Here are some points, one per row:
tensor([1.15, -1.27, 1.03, -0.79, -0.90, -2.00, -1.20, -0.27, -0.69, 0.32,
        -0.58, 0.38, -0.62, 0.10, 0.95, 0.06, 0.14, 0.29, 1.89, -0.76,
        -0.76, 0.92, -1.18, -0.07])
tensor([-0.84, 1.03, 0.42, 0.66, -0.98, 0.85, 0.37, -0.26, -0.22, 1.55,
        0.21, 0.30, 2.11, -0.48, 0.54, -0.49, -0.97, 0.18, -0.69, -1.76,
        -2.65, -1.28, -1.09, 1.40])
tensor([0.38, 0.91, 0.82, -0.41, -0.34, -0.46, 2.81, -0.43, 0.34, 0.09,
        1.50, -1.56, 0.51, -0.55, -1.35, -0.58, -0.46, 0.42, 0.25, -1.33,
        -1.31, 0.29, -1.73, 0.52])
tensor([0.95, -0.88, -0.25, 0.42, -0.19, -0.63, 2.16, 2.02, 0.08, -0.66,
        -0.58, -2.01, -1.02, 0.31, -0.50, 0.48, 2.47, 0.65, -1.01, 0.94,
        -0.74, 0.95, 0.06, -0.90])
tensor([-0.37, 0.35, -0.10, 1.40, -0.66, 0.24, -1.99, 1.32, -3.08, 1.06,
        0.73, -0.16, 1.09, -1.46, 0.67, -0.20, 1.52, 2.38, 0.10, 0.43,
        0.50, 0.10, -0.22, -0.60])
tensor([0.17, -1.62, 0.52, 0.93, -2.59, 2.52, -0.21, 0.13, 1.16, 0.57,
        -1.07, -0.69, 0.96, 0.81, -0.14, 0.61, 0.38, -1.08, 0.31, 1.31,
        -1.17, 0.72, 0.79, 1.94])
tensor([0.26, 0.50, -0.82, 0.36, -0.02, -0.63, 0.53, -0.73, 0.17, -0.76,
        0.11, -0.51, 1.25, 0.44, 0.79, 0.80, -0.27, -0.44, 0.57, -0.30,
        -0.48, 1.95, 0.75, -1.38])
tensor([-0.14, -2.09, 2.47, 0.92, 0.88, -1.60, 0.31, -1.13, 0.56, 0.73,
        -0.88, 1.47, 0.62, 0.13, 0.86, 0.67, 0.63, 0.33, -2.13, 0.49,
        0.05, 0.91, -1.11, 0.00])
tensor([1.06, 0.51, 0.54, -0.22, -2.31, -0.93, 0.98, 0.19, 0.36, 2.42,
        0.67, -0.41, -0.15, -1.55, -0.79, 0.81, -0.34, -0.63, 0.91, 1.19,
        -1.43, -0.16, 1.15, 0.00])
tensor([-1.92, 0.83, -0.45, -1.00, -2.60, 0.56, -0.10, 0.87, -0.66, -1.79,
        0.03, -0.60, 0.39, 1.16, 1.87, 0.92, -1.30, 0.24, 1.48, -0.37,
        0.39, 0.57, -1.09, -1.17])
tensor([-0.75, 1.42, -0.66, 0.20, 0.49, -1.49, 1.08, -0.71, -0.49, 1.25,
        -0.81, 0.53, 0.60, 0.06, 0.24, 0.80, -1.40, -1.67, 0.12, 2.63,
        1.00, 0.24, 0.86, -0.36])
tensor([-0.08, 0.32, 1.52, 0.06, -0.30, 0.77, 0.05, 2.02, -0.10, -0.08,
        -0.20, -0.93, -0.09, -1.18, -0.35, -0.21, -1.71, -0.37, -1.31, -0.90,
        0.83, 0.19, -0.36, -0.31])
tensor([-1.34, -1.09, 1.13, 1.35, 2.20, 1.00, -0.12, -1.09, -0.03, -2.39,
        1.50, 0.01, -0.21, -1.14, -0.70, 0.11, -0.08, -1.46, 1.13, 1.34,
        -0.77, -0.44, -0.63, 0.47])
tensor([-1.73, 0.64, 1.08, 0.30, -0.27, -0.52, -0.79, -0.41, 0.07, 0.01,
        0.04, -1.26, -1.13, -0.40, 0.64, 0.97, 0.75, 0.43, -0.10, 0.64,
        2.11, -2.67, 0.47, 1.70])
tensor([-3.70, -0.82, 0.04, 0.14, 0.10, 0.42, 1.27, 0.00, 2.09, 0.04,
        1.39, 1.80, -0.15, 0.24, -0.85, -0.95, 1.27, 0.48, 1.29, -0.62,
        -0.38, -0.51, 0.99, -2.59])
tensor([-0.23, -0.60, -0.76, -0.26, 0.16, -1.26, 1.08, -0.99, -2.38, -1.82,
        0.88, 0.78, -0.37, 0.27, 0.90, -1.60, 0.42, 0.15, 0.10, 0.72,
        -0.15, -0.97, 0.65, -0.09])
tensor([-0.23, -0.25, -0.66, -1.27, 0.61, 0.27, -1.50, -1.75, 0.97, 0.99,
        -0.23, -2.19, -0.75, 1.21, 0.61, 0.51, -0.11, -0.50, 1.15, -1.48,
        2.02, -0.39, 0.16, -0.30])
tensor([0.27, -0.30, 0.49, 0.96, -0.01, -1.35, -1.88, 0.32, -1.00, -1.15,
        0.23, -0.17, -0.60, 1.91, -2.63, 1.64, -0.89, -0.12, -1.84, -0.99,
        -0.28, -0.41, 0.37, -0.48])
tensor([-0.40, -0.86, -2.26, 0.58, -0.64, -2.07, 0.00, 1.77, 1.11, 0.29,
        1.48, 0.78, 0.31, -0.74, 1.17, 0.12, -1.44, -0.23, -0.81, 0.21,
        -0.66, -1.15, -1.02, 0.55])
tensor([-1.02, -0.31, 0.79, -0.26, 2.31, -0.09, -0.40, 1.06, 0.76, -1.68,
        -0.34, -1.25, -0.76, -0.30, 0.91, -2.46, -0.97, 0.14, -0.81, 0.21,
        0.63, 1.84, -0.03, -0.79])
tensor([-0.63, 0.94, 0.88, 1.17, -0.36, 0.40, 1.72, -0.02, -0.15, 0.10,
        -1.17, 0.78, -0.16, -0.35, 0.92, -0.50, 0.04, -0.75, 0.85, -0.19,
        1.39, 1.68, 0.14, -0.10])
tensor([-0.05, 1.17, -1.99, -3.25, 0.65, -0.25, -1.23, -0.58, 0.70, -1.51,
        -1.14, 0.43, 0.96, -1.60, 0.27, -0.43, 2.59, -0.84, -1.67, -0.29,
        -0.76, -0.15, 0.00, 1.88])
tensor([-0.11, -0.15, -0.75, 1.34, -1.76, 0.41, 0.74, -1.63, 0.72, -1.04,
        -1.15, -0.88, -0.71, -0.98, -1.23, -0.21, -0.12, -0.13, -0.43, -0.87,
        1.15, 0.07, -0.26, 0.03])
tensor([1.12, -0.17, 1.09, -2.21, -1.15, 1.46, -0.12, -0.31, 0.16, -1.38,
        0.66, 0.96, -0.88, -0.08, 1.46, 0.58, -0.72, 0.84, -1.78, 0.45,
        0.32, -0.62, 1.40, -0.30])
tensor([0.03, -1.04, -0.28, -0.94, -0.92, 0.31, 0.94, 0.21, 0.10, 0.16,
        -0.42, 1.59, 0.59, -1.11, -2.84, -0.49, -0.76, 1.57, 0.09, -0.56,
        1.15, -0.47, 0.31, 0.43])
tensor([0.46, -0.01, 0.54, -0.14, -0.95, 0.11, 0.59, 0.52, 0.17, -1.08,
        -1.37, 0.86, 0.83, -0.80, -1.44, -1.20, -1.16, 0.23, 0.46, -1.11,
        -1.28, 0.36, 0.23, 0.85])
tensor([-0.84, 0.00, 1.13, -0.28, 0.66, 1.12, 0.50, -0.59, -0.60, 1.85,
        0.02, 0.82, -0.59, 0.61, 0.52, -0.20, 0.15, -0.21, -2.49, -0.66,
        0.39, 0.58, 0.44, 0.44])
tensor([1.39, -1.11, -1.36, 0.81, 1.64, 1.59, 0.84, 1.73, 1.76, -0.73,
        -1.16, 0.70, 1.00, -0.97, 0.70, 2.50, -0.24, 1.13, 0.15, -0.44,
        0.31, -1.41, 0.40, -1.69])
tensor([1.19, 0.83, -1.80, 0.79, -0.53, 1.16, -0.99, 0.29, 0.26, 0.24,
        -1.35, 1.26, -0.99, 0.08, 0.26, -1.59, -0.93, -0.62, 0.53, 0.94,
        0.14, 0.16, -0.05, -0.46])
tensor([-0.78, 0.77, -0.74, -0.03, -0.68, -0.11, -1.16, 1.16, 0.21, 1.05,
        -0.72, 1.19, -0.94, 0.88, -1.02, -1.10, 0.45, 1.27, -0.24, 0.20,
        0.19, 0.65, 0.25, -0.63])
tensor([-0.58, 0.03, -0.94, 0.43, 0.16, -0.32, 0.65, 0.22, 0.80, 0.46,
        0.78, 1.55, 0.58, 0.29, 0.86, 2.00, -0.06, 0.75, -0.03, -0.43,
        -1.56, 0.57, 0.36, 1.04])
tensor([1.00, 0.79, -1.39, 0.23, 0.42, 0.90, 0.93, -0.31, -1.23, 1.62,
        -0.05, -0.48, -0.64, 2.71, 0.11, 0.15, 0.24, 0.03, -1.13, -0.72,
        -0.72, -1.55, -0.96, -0.93])
tensor([-0.61, 1.12, 1.32, -1.29, 2.46, 1.06, -0.80, -0.72, 1.67, 0.20,
        -1.35, -0.96, -0.21, 0.21, 0.50, -0.62, -0.31, 1.33, 0.63, 2.20,
        -1.07, 0.06, -1.40, -1.07])
tensor([1.81, 1.65, 1.32, 0.76, -0.19, 0.04, 0.05, -0.13, -1.26, -0.79,
        -0.34, -0.50, 1.73, 0.77, 0.75, 0.49, -0.35, 0.29, 1.21, -0.18,
        -0.27, -1.27, 0.45, -0.51])
tensor([0.38, 0.07, 0.23, -0.57, -0.13, 0.75, 1.97, 1.48, -0.18, -0.14,
        2.09, -0.39, -0.25, 1.00, -0.25, -0.15, 0.02, 1.78, 0.47, 1.28,
        0.50, 0.56, 0.99, 2.39])
tensor([-0.45, 0.42, -0.13, -1.14, 0.20, -0.73, -1.14, 0.42, 0.42, 0.74,
        -0.19, -0.71, -0.18, -0.10, -1.51, 0.07, -1.39, 0.24, 1.11, 0.58,
        0.04, -0.40, -0.27, 0.24])
tensor([0.45, -0.77, 0.30, 0.21, 0.69, -1.18, -0.50, 0.55, 1.09, 0.68,
        1.16, -1.46, 0.40, -0.93, 0.75, -0.17, 0.58, -2.07, -0.42, -0.95,
        0.50, -0.55, 1.36, 0.12])
tensor([1.77, 0.79, -0.81, 2.25, -1.20, -0.38, -0.64, -3.11, 1.76, -0.73,
        1.43, -0.16, 0.08, -0.23, 0.10, -1.58, -0.60, 0.84, -1.44, -0.06,
        1.17, 0.06, -0.23, -0.44])
tensor([-0.80, -1.30, -2.33, 0.55, 0.88, 0.79, 1.13, -1.34, -2.05, 0.62,
        -1.07, -0.53, -0.81, -0.72, 0.16, 0.39, -0.88, 0.36, 0.43, -0.54,
        1.06, 0.18, -1.51, 1.44])
tensor([0.24, 0.80, -0.02, -0.85, -0.74, -0.96, 0.09, 1.22, -1.40, 0.55,
        -0.38, -0.50, 0.84, -0.12, 0.94, -0.78, 1.06, -0.47, -0.43, -1.13,
        0.29, -0.60, 1.50, -1.47])
There is one direction along which these points spread out most. Take the direction at right angles to it along which they spread out most. Go by this last direction. For each point below, how far along it does it lie, from 0 to 99? 50 is the average, and the first point above lies past it. One standard deviation of the points above along it is 16.
tensor([1.03, -0.87, 0.20, -0.05, -0.33, 0.56, -0.28, 0.90, -0.32, 0.29,
        1.22, 0.28, 0.05, 2.06, 0.05, -2.34, -0.52, -2.03, 1.04, 0.15,
        -0.11, -1.70, 0.06, 0.10]) 57
tensor([1.03, -0.99, 0.77, 0.58, 0.16, -0.29, -0.75, -0.26, 0.55, 0.28,
        -1.13, -0.14, 0.74, -0.63, -0.03, -1.45, 2.33, -0.16, 1.27, -0.38,
        1.46, -1.34, -0.29, 0.48]) 56
tensor([0.53, 2.54, 0.41, -0.53, 1.62, -0.14, -0.20, 0.85, 0.06, -0.45,
        -0.18, 0.62, 1.36, 0.40, -1.06, 1.40, 2.33, -2.34, 0.14, -0.09,
        2.46, 0.54, -2.13, 0.58]) 61
tensor([-1.25, -0.81, -1.00, 0.84, 0.31, -0.37, -1.66, -0.22, -0.47, 0.40,
        -0.05, -1.88, -0.38, 0.09, -0.05, 0.35, 0.35, -0.17, 0.42, -0.96,
        -1.50, 0.97, 1.28, 0.40]) 59
tensor([-0.13, -2.20, 0.68, -1.72, 0.46, 1.06, 0.33, -0.90, -2.22, 0.08,
        -0.89, 0.61, 0.02, -0.37, -0.44, 0.00, -0.84, -1.79, -0.26, -0.61,
        -0.32, -0.33, 0.55, -0.88]) 51
tensor([0.05, 0.74, 0.83, 0.81, 1.18, -1.71, -0.12, -0.50, 1.10, -0.47,
        -2.16, 0.45, -1.97, 1.68, 0.87, 0.06, 0.62, 1.55, 0.95, -1.22,
        0.27, -1.05, 0.90, 1.55]) 60
tensor([0.58, -0.87, -0.63, -0.05, 1.22, -0.21, -0.37, 1.01, 0.14, 0.49,
        1.48, 1.05, 1.39, 1.23, -0.12, 0.01, -1.50, 0.29, 0.44, -0.06,
        -0.51, 2.42, 1.52, 1.85]) 37
tensor([1.11, -1.31, -0.36, -0.97, 1.23, -0.60, 0.36, 0.37, 0.54, 1.20,
        1.04, -0.14, -1.27, -1.39, 0.57, 0.41, -0.31, 0.51, 0.13, 1.46,
        -0.13, -0.35, -1.14, -0.61]) 45
tensor([1.11, 0.66, 0.26, -0.73, -1.12, 0.96, -0.77, 0.65, 0.10, -0.34,
        1.28, 1.68, -3.10, 0.05, 0.57, 0.58, 0.67, -0.66, 0.85, -0.89,
        0.16, 1.31, -2.29, 0.43]) 55
tensor([-0.54, 1.57, 0.00, 0.52, 0.19, -0.78, 0.12, -0.67, -0.75, -1.29,
        -0.79, 0.87, -0.89, -1.02, -1.16, 0.56, -0.45, -0.30, -0.48, 1.53,
        -1.61, -0.73, 0.63, 0.36]) 44
tensor([-1.17, -0.66, -0.32, 0.97, 0.96, 1.07, -1.31, 0.53, 0.62, -1.21,
        -0.02, -0.40, -0.71, 0.50, -0.52, 0.09, 1.44, -1.35, -1.13, 1.47,
        -0.68, 0.48, -1.23, -1.42]) 42
tensor([-0.31, -0.77, 0.00, -1.75, -0.64, -0.56, -0.60, -1.41, -0.20, -0.12,
        0.31, -0.96, 2.51, 1.20, -1.32, 0.23, 0.03, 1.38, -0.40, 1.90,
        1.13, 0.46, -0.59, -0.55]) 57
tensor([1.49, 1.71, -0.01, 0.16, 0.68, 1.26, -0.80, -1.36, -1.16, 1.25,
        1.55, 0.10, -0.34, -1.16, -0.21, 0.95, 0.61, 0.33, 0.54, -1.41,
        -0.32, 0.72, 1.82, -1.09]) 67
